Varad: [150 131 143 108  93  93 169  74 109 150 178 178 137  65 110 151 150 150
 109 178 170 108  93]
Bib: [141  94 142  92 104  84 168  92 126 145 168 108 141  73  99 149 141 129
 100 181 169  91 131]
mozo: [143 131 143 108 108  93  83  74 109 150 179 116 145 155 128 124 158 105
 156  88  80 113 117]
count Bib: [84] -> 1
count Varad: [109] -> 2
all Varad: [93] -> 5 6 23
count Varad: [177] -> 0
diff Varad: [150 131 143 108  93  93 169  74 109 150 178 178 136  65 110 151 150 150
 109 178 170 108  93] -> 13, [137]
all Bib: [92] -> 4 8
count Varad: [108] -> 2

gidek: [166 111 125 169 120 101 114 100 136 126 101 152 154  98 116 136  88 120
 122  82 107 125 109 118 149 143 146  88  68 155 153 140 127 159 156 140
  89 155 123 124 148  98 162 182 155 115 135 149 126  99  99 166 112 121
 150]
nuz: [127 121 134 169 121 124 127 127 134 123 126 128 123 102 148 131  88 126
 128 128  87 122 126 114 126 131 123 115 125 133 126 140 128 131 131 130
 125 129 127 131 136 134 132 128 138 121 126 147 126 127 127 130 122 129
 139]
Kepi: [133 181 149 169 158 147 130 131 135 104 114 138 182  89 125 113  88 139
 126 116 179 166 140 176 153 110 146 150 132 118 117 140 128 128 111 107
 140 125 142 119 104  93 117 176 190 123 144  99 121 118 118 122 151 133
 148]
risu: [ 93 138 164 169 176 155 128 156 114 175 161  97  83 113 152 121  88 142
 138 188  93 124 148 151  98 115 103 148 197  96  95 140 128  92  99 117
 128  97 130 131 110 169  89  55  94 113 117 108 138 165 165  85 142 128
  91]
balal: [135 118 131 169 126 127 134 127 129 149 133 124 113 110 156 131  88 125
 129 134 115 120 129 110 121 130 120 107 133 127 127 140 128 125 128 133
 129 124 125 130 133 146 126 110 107 137 123 135 132 133 133 126 125 128
 120]
vazu: [143 110 126 169  83 103 114 103 130 113 106 152 158  99 102 136  88 117
 121  80  97 127 110 108 148 141 136  96  70 154 159 140 127 158 156 142
  91 157 125 123 147  95 160 184 150  93 134 136 129 100 100 166 112 122
 142]
sidop: [136 111 117 169  95 108 114 115 128 159 134 135 117 106 137 138  88 114
 127 112 163 111 116  93 127 142 122 109  98 143 149 140 127 142 147 142
 106 140 119 128 148 130 148 129 121 129 123 143 134 120 120 149 109 124
 123]
vibor: [115 142 107 169 140 135 119 128 132  88 115 134 155  99 110 122 169 128
 127 119  95 146 133 140 140 119 134 133 128 119 124 140 128 129 121 119
 132 129 134 124 113 108 124 151 149 120 136 117 118 122 122 127 139 131
 139]
diff vibor: [115 142 107 169 140 135 119 128 132  88 115 134 154  99 110 122 169 128
 127 119  95 146 133 140 140 119 134 133 128 119 124 140 128 129 121 119
 132 129 134 124 113 108 124 151 149 120 136 117 118 122 122 127 139 131
 139] -> 13, [155]
count vibor: [119] -> 5
all risu: [128] -> 7 33 37 54
diff risu: [ 93 138 164 169 176 155 128 156 114 175 161  97  83 113 152 121  88 142
 138 188  93 124 148 151  98 115 104 148 197  96  95 140 128  92  99 117
 128  97 130 131 110 169  89  55  94 113 117 108 138 165 165  85 142 128
  91] -> 27, [103]

ner: [117  90 136 132 117 157  98 188  82 162 148 119 155]
tetup: [166 103 171 160 161 126  96 194  81 164 119 143 140]
muber: [166 103 171 160 161 126 105 174  99 157  89 159 117]
Dav: [117  90 170 132 133 157  98 188  82 162 148 119 155]
Raso: [112 167  76  87  86 104 159  59 175 120 123 101  91]
count ner: [90] -> 1
diff muber: [166 103 171 160 161 126 106 174  99 157  89 159 117] -> 7, [105]

zinol: [ 69 131  83 140  69 107 109 141 147 147 147 165 132  69 130  69  97]
ziz: [ 84 131  83 140 171 107 109 141 112  97 131 123 132 178 127 153 136]
Tigas: [188 164 124 143 118 146 122 139 122  87 122 122 100  76 143 143 143]
kika: [ 86 125 176 144 118 179 123 128 172 138 102 117 108 104 134 172 129]
tete: [ 84 131  83 140 171 107 109 141 112  97 131 165 132  69 130 156 104]
diff tete: [ 84 131  83 141 171 107 109 141 112  97 131 165 132  69 130 156 104] -> 4, [140]
all zinol: [69] -> 1 5 14 16
all Tigas: [122] -> 7 9 11 12
diff kika: [ 86 125 176 144 118 179 122 128 172 138 102 117 108 104 134 172 129] -> 7, [123]

pive: [187 168 101 138  74 124 187  91 175  78 126  97 154 118 126 157  69 187
 161 176 138 154 126]
vogi: [127  67  91  96 167  90 124 156  80  95 161  90 118  68  79 119 100 184
  67 121  67 188 188]
zeki: [ 88 127 163  98  69 130  71 141 144  68 172 132 120 138 129 189 168 144
  77 177 121 149  67]
count pive: [126] -> 3
count vogi: [80] -> 1
all zeki: [67] -> 23

debe: [132 138 139 126 146 124 150 164 129 181 128 170 128  96 130 146 119 149
 111 146 155 119 115 113 105]
supob: [135 128 120 127  90 119 132 129 122 116 121  71 121  89 160 123 100 132
 101 145  92 124 118 136 137]
Mepuf: [120 128 134 130 163 139 120 121 134 132 135 179 133 174  95 129 158 120
 159 107 160 135 140 123 123]
Moko: [131 138 139 126 149 126 150 164 130 181 128 172 128  99 128 147 121 148
 111 144  93 119 115 113 106]
sepu: [136 134 130 125 111 117 149 155 124 158 122 112 123  71 155 138  98 147
  91 156 118 117 110 123 118]
fital: [131 138 139 126 149 126 150 164 130 181 128 172 128  99 128 147 121 148
 111 144 156 119 115 113 106]
sok: [119 119 122 131 134 138 105  95 130  86 132 124 131 183 107 113 153 106
 162 101 125 140 146 137 143]
Porat: [134 138 138 126 140 122 151 166 128 180 127 159 126  88 136 146 114 151
 104 150 148 117 112 114 107]
rar: [127 136 141 128 162 131 140 153 133 172 132 190 131 127 111 144 138 141
 131 130 168 124 124 113 107]
vumul: [131 138 139 126 149 126 150 164 130 181 128 172 128  99 128 147 140 105
 150 108 106 138 143 142 150]
roral: [135 126 119 127  89 120 130 125 122 110 121  67 123  92 160 121 102 130
 103 143  90 124 120 138 139]
diff rar: [127 136 141 128 162 131 140 153 133 172 132 190 131 127 111 144 138 141
 131 130 167 124 124 113 107] -> 21, [168]
count fital: [130] -> 1

didu: [156 113 153 134  70]
lepef: [105 105 126 180 105]
Dorav: [ 76  94 133  92 193]
Nolov: [175 160 120 164  74]
Vor: [136 116 173 125 116]
Femak: [140 111 140 140 117]
diff didu: [156 113 153 133  70] -> 4, [134]
diff Nolov: [175 160 120 163  74] -> 4, [164]
count Vor: [125] -> 1
all Femak: [140] -> 1 3 4
all lepef: [105] -> 1 2 5
all Dorav: [76] -> 1
all lepef: [180] -> 4

gaba: [176  72 176 158 176]
Fur: [ 99  80 185 156 175]
pudol: [142 189  87  97 109]
pomuv: [ 82  82  82 177 175]
count pomuv: [175] -> 1
diff Fur: [ 99  80 185 155 175] -> 4, [156]
all gaba: [176] -> 1 3 5

Dezo: [100  82 124 132 103 100 103]
Pez: [ 84 137  84 137 137 137 186]
laz: [161  85 196 135 127 132 147]
Ven: [109 131 135 104 148 136 118]
likub: [135  62 195 153 143 135 113]
riku: [ 91  61 124  93 171 174 109]
zap: [127 159 127 138 104 125 179]
pav: [134 110 115 135 103 134  85]
natuv: [149 130 127 195 127 141 157]
kete: [132 177 121 144 116  68  96]
all likub: [195] -> 3
all Pez: [84] -> 1 3
all zap: [104] -> 5

mupi: [181  66 181  66 183  66  67  66  64 182 184 185  60  65 184 194  62 184
  63]
vap: [148 112 144 114 142 113 112 112 114 143 142 141 120 113 142 113 118 142
 115]
Safaz: [187  63 191  62 193  63  64  62  65 192 194 194  63  63 193  63  63 193
  62]
diff Safaz: [187  63 191  62 193  63  64  62  65 192 194 194  64  63 193  63  63 193
  62] -> 13, [63]
all Safaz: [193] -> 5 15 18
count mupi: [65] -> 1

Zapa: [109 136 136 138 122 128 127 125]
nukez: [157 140 135 137 122 171 109 148]
rupob: [124 124 142 142 124 126 142 124]
Gub: [105 119 154  97 140 168 138 138]
Vebim: [152 151 161  69 179 107 124 181]
Rulon: [114 124 142 130 132 126 103 140]
Pitef: [144 126 148 114 122 121 128 144]
rel: [137 129 144 121 130 123 139 130]
reb: [116 117 123 125 130 128 133 131]
Paf: [144 124 144 124 139 124 124 144]
vub: [122 128 134 121 130 120 124 131]
count Paf: [125] -> 0
diff rel: [137 129 144 121 130 123 140 130] -> 7, [139]
count Paf: [124] -> 4
count rupob: [125] -> 0
all Zapa: [136] -> 2 3

